In the rows, zero is written as 128.
Named turns come first, each shown by rows before and after it. Which turns, in which order, take the first row of each pair that follows to the second? Write the first one first, as in the answered first pair.
turn ditur:
[ 86  72  46 136 176 118 110 121 189 157 105 155  76 160 115] |-> [ 84 123  68 142 184 122 130  41 187  85 137 128  78 120 131]
[118 119 176 107 133 125 114 156  93 138 110 136 146 141 102] |-> [ 94 131 154 101 132 105  92 157 118 156 113 109 117 137 112]
[159  86 147 138 119 155 150 174  88 163 109 171 156 156  99] |-> [109 113  93 123 122 102 100 178 152 201 117 108  90 147 123]
turn bas:
[ 69 104 114 135 120 138  97 134 131 135 143 149 100 136 133] |-> [ 73 117 130 128 105 131  87 139 121 134 151 135 104 138 136]
[159 106 121 127 131 126 135 167 134 160  93 132 143 135 107] |-> [158 120 122 122 124 112 123 167 140 166  99 111 135 132 113]
[172 151 117 148 138 160 168  84 117 116  87 133 142  67 130] |-> [172 178 122 137 124 137 146  90 125 123 101  89 135  61 140]
turn sugaz:
[ 94  97 148 125 109 141 123 119  88 100 151 147 113 162 141] |-> [102  83 139 128 116 144 127 134  92 115 134 160 115 171 132]
[162 124 102 134 144 129 128 161 128 160 115 108 102 122 119] |-> [147 143  99 132 145 120 122 143 135 148 128  89  89 109 129]
[144 163 130 126 138 141 145  63 128  73 130 114 140 100 134] |-> [167 145 152 126 128 156 153  87  99  78 123 133 166 110 126]
Pairs:
(2 to 3 turns a pair)
[ 90 161  98 120 163 121 118 113 180 120 141  88  98 109 135] |-> [151 120 136 137 166 173 176 127 123 105 110 160 168 127 104]
ditur then sugaz then sugaz
[123 128 136 118 125 128 123 164 122 165  88 106 132 143 115] |-> [109 165 132 120 137 122 131 106 140 125 109  82 119 111 129]
sugaz then ditur
[158 110 108 151 130 134 141 119 135 142  91 123 157 113 108] |-> [140 142 127 148 121 128 132  85 131 108 121  96 149  92 126]
sugaz then sugaz then sugaz
[141 103 127 143 113 130 102 148 119 156 109 126 146 134 129] |-> [129 136 119 140 118 110  94 120 140 139 126  93 126 114 142]
bas then bas then ditur
[136 109 129 121 144 139 144 144 117 135  97 172 151 145 116] |-> [115 168 147 114 133 115 123  93 127  97 138 116 133 114 144]
ditur then ditur then sugaz
[142 120 112 125 141 113 133 129 146 149 113 116 126 133 130] |-> [152 135 145 125 132 120 140 109 123 117 130 113 145 124 132]
ditur then sugaz then sugaz
[171 133  71 121 131 102 132 172 170 182  81 117 143 136  98] |-> [198 141 128 136 134 150 182 118 119 107  97 155 192 120  92]
sugaz then ditur then ditur
[ 86 131 161 101  94 106 137  93 136 126 162  40 112 130 156] |-> [ 71 103  99 119 145 123 169  72 179 136 128  81  89 125 143]
bas then bas
[136 136 142 104  86  90  96 181 105 185 142  92 147 163 131] |-> [ 91  83  92 123 123 121 116 172 127 191 122 164 120 176 121]
ditur then bas then ditur
[132 102 117 117 116 115 110 178 124 172 107 143 131 153 124] |-> [136 163 148 127 129 121 139  81 121  85 144 115 136 103 143]
bas then ditur then ditur
[137 148 159 129 112 119 142  81 133  84 127  99 131 108 143] |-> [143  80 131 132 121 137 143 148 129 145  85 158 136 151 116]
bas then sugaz then ditur
[190 131 135 119  92 139 127 152 120 129  81 124 182  99 106] |-> [175 109 126 119  91 140 115 171 120 146  77 141 171 115 103]
ditur then bas
[121 123 113 152 146 162 125 135 165 160  94 143  86 124 126] |-> [140 116 133 156 145 181 145 130 142 142  93 164 113 126 118]
ditur then ditur then ditur
[127 159 148 133 121  94 112 118 104 142 118 134 155 130 145] |-> [124 164 139 132 124  86 112 115 114 144 116 125 146 126 146]
sugaz then ditur then ditur
[129 119 164 117  91 171 115 125  92 119 171 153 179 137 148] |-> [119 112  60 122 136 134 109 139 181 182 123 126 125 131 141]
sugaz then bas
[ 71  72 108 108 123 160  99 144 130  97 124 151  84 163  89] |-> [ 88  96 145 113 118 174 120 105 106  49 143 151 109 147  95]
ditur then ditur then sugaz
[101 106 132 100 103 116  99  89 126 124 152 152 124 130 174] |-> [104  99 135  97  96 117  92 105 123 133 148 154 126 137 171]
sugaz then ditur then ditur
[ 91 126  90 129 132 118 122 118 155 143 133 136  96  99 127] |-> [134 141 161 125 103 136 135 115  95 106 154 138 149  96 125]
ditur then bas then sugaz
[123 145 126 157 148 130 154 124 109 158  99 121 106 131 152] |-> [122 154 133 156 147 130 153 114 107 146 107 114 109 127 156]
ditur then sugaz
[129 109  86 136 157 123 136 127 150 159 106 130 107 124 120] |-> [155 115 143 142 142 152 160 108  98 112 125 153 148 121 118]
ditur then sugaz then ditur
[195 128 149 128 101 122 160 163  96 152  92 149 179 145 116] |-> [182 185 157 132 109 112 166  87 111  95 125 109 163 104 138]
ditur then ditur then ditur
[123  82 124 123 155 154 112 161 156 165  97 145 112 185 119] |-> [115 129 141 105 131 119  76 155 163 158 127  77  98 169 140]
bas then sugaz
[140 150 110 103 122  89 106 140 151 163 118  82 102 119 131] |-> [127 113 131  99 103 108  96 174 120 175 121 119 113 148 125]
bas then ditur
[112 130 132 136 140 154 154  92 128  98 127 155 136 118 124] |-> [101 107 101 134 147 144 144 122 149 136 110 161 119 133 120]
ditur then sugaz
[136 106 171 147 125 192 167  82 131  88 133 133 188 123 110] |-> [109  76  82 148 153 164 149 120 199 161  92 128 138 135 103]
sugaz then sugaz then ditur
[137  88 138 142 130 164 152 144  94 127 117 194 156 145 105] |-> [ 72 124  85 127 128 107  92 137 161 155 140 122  81 130 136]
ditur then sugaz
[135 180 164 105 100  95  85 139 107 126 170  63 118 113 140] |-> [ 93  89  65 139 172 136 126 141 157 158 109 171  84 136 112]
bas then sugaz then ditur
[142 116 135 122 133 142 163  95 106  88 108 181 149 112 122] |-> [135 162 100 104 126  81 118 108 158 127 112  92 108  96 140]
sugaz then bas
[ 90  93 153 125 134 157 128 107 121  92 157 137 144 129 129] |-> [ 87 104 103 122 152 125 114 112 174 126 139 102 111 120 133]
sugaz then bas
[144 134 144 144 152 152 137 119 141 106 128 147 137 131 137] |-> [141 117 125 143 151 147 128 146 148 135 115 152 129 144 132]
sugaz then ditur
[118 154 133 105 125 129 143  80 112 105 113  94 116  90 131] |-> [108 108  95 100 129 124 125 141 129 165  80 117 101 121 119]
ditur then ditur then sugaz
[128  93 115 130 141 132 130 169 132 165 116 154 139 145 109] |-> [150 150 157 131 136 131 148 104 114  95 149 118 160 108 123]
bas then ditur then ditur
[149 134 123 125 126 122 122 144 124 150 111 120 139 141 124] |-> [146 131 116 127 133 123 123 141 128 150 107 123 138 141 122]
bas then bas
[101 106 140  81 145 160 123 142 129 134 122 159 124 157 129] |-> [ 83 134 141  75 140 143 108 121 139 120 142 127 106 144 142]
ditur then sugaz
[ 72 122 163 118 101 114  96 142 102 120 167 110 109 126 147] |-> [104  96 178 125 101 138 120 161  75 125 146 147 140 142 130]
ditur then sugaz
[ 93 105  85 117 154 142 130 108 131 139 111 154 102 120 120] |-> [ 97 152 110 107 138 121 115  86 129 117 137 101 101  98 136]
sugaz then ditur then bas
[112 125  85 155 170 126 148 130 130 143 134 229 108 123 122] |-> [ 96 192 137 137 134  98 113  97 114 100 194 158 101  99 155]
sugaz then sugaz then bas
[150 108 148 124 103 134 140 173 124 144 119 136 148 156 117] |-> [126 100 157 129 106 151 143 153 115 121 135 158 144 157 119]
ditur then sugaz then bas
[131 139 103 130 135  97 118 156 170 164 113  97 115 129 107] |-> [168 147 154 147 139 136 165 110 124  99 123 129 161 114  99]
ditur then ditur
[100 134 127 122 114  95  92 138 141 134 150 100 101 133 146] |-> [107 146 124 136 139 110 125  88 147 100 147 107 104 111 142]
ditur then bas then bas
[111 146 163 130  76 119 122 111  86  77 186 103 122 145 140] |-> [106  67  88 138 111 133 134 171 122 152 120 164 106 181 108]
sugaz then ditur then bas
[161 148 139 139 130 134 141 106 133 113 140 116 139 120 134] |-> [162 121 112 139 135 127 133 145 147 156 117 127 132 139 123]
sugaz then sugaz then ditur
[169 126  95 138 138 129 166  84 128 107 159 139 126 128 135] |-> [191 112 120 127 107 121 145 141 100 144 151 135 145 152 129]
bas then sugaz then ditur
[148 115 132 154 138 133 128 122 113 126 141 156 146 149 111] |-> [147 143 116 155 149 118 130  95 140 118 142 126 133 129 122]
bas then ditur
[183 127 100 149 139 126 151 137 165 142  98 142 126 102 125] |-> [167 114 104 139 120 118 123 171 158 169 100 139 117 119 129]
bas then bas then ditur
[142 137 143 131 129 123 135 114 119 120 119 136 138 128 118] |-> [138 130 123 127 131 114 125 133 135 146 108 130 125 135 116]
ditur then bas
[112 119  87 130 133 146 131 129 144 123 122 138  99 128 117] |-> [122 152 130 119 105 134 117 122 121 103 149 100 113 117 131]
ditur then bas
[148  93 126 138 141 165 127 160 119 149 115 155 141 151 121] |-> [115 152 148 123 119 134  89 123 125 119 166  88 115 123 151]
ditur then sugaz then sugaz
[164 164 143 123 128 121 118 115 122 131 143  80 163 111 119] |-> [177 125 124 127 137 131 130 149 124 162 110 114 172 132 101]
ditur then sugaz
[ 80 128 111 123 150 139 146  97 132  93 142 142  99 108 117] |-> [111 139 170 109 107 136 132 130  85  94 158 125 135 120 119]
bas then sugaz
[ 75 113 116 131 170 128 136  87 156  98 134 148 111 119 156] |-> [109  86 169 113 119 127 111 174  98 139 129 157 153 159 142]
bas then ditur then ditur
[197 132 143 122 125 150 143 125 103  90 115 126 215 128  82] |-> [133 153  56 114 147  95  97 120 192 135 113  66 131 113 104]
sugaz then ditur then sugaz
[146 117 109 119 147 114 125 164 147 143 106 122 119 117 105] |-> [160 133 153 123 137 132 144 135 112  97 126 125 148 106 109]
ditur then sugaz then ditur
[108 139 128 149 117 147 149  51 146 101 154 160 113 123 135] |-> [146 106 166 133  74 146 128 140  97 152 138 173 149 164 121]
bas then sugaz then ditur
[149  94 138 115 129 126  92 193 102 155 124  95 147 156 109] |-> [140 155 157 120 137 123 105 108 110  83 161  57 139 111 132]
ditur then ditur
[159 140 162 130 109 133 144 132 100 120 121 111 152 122 114] |-> [133 144 128 122 107 106 113 151 132 153 118  84 117 124 121]
ditur then ditur
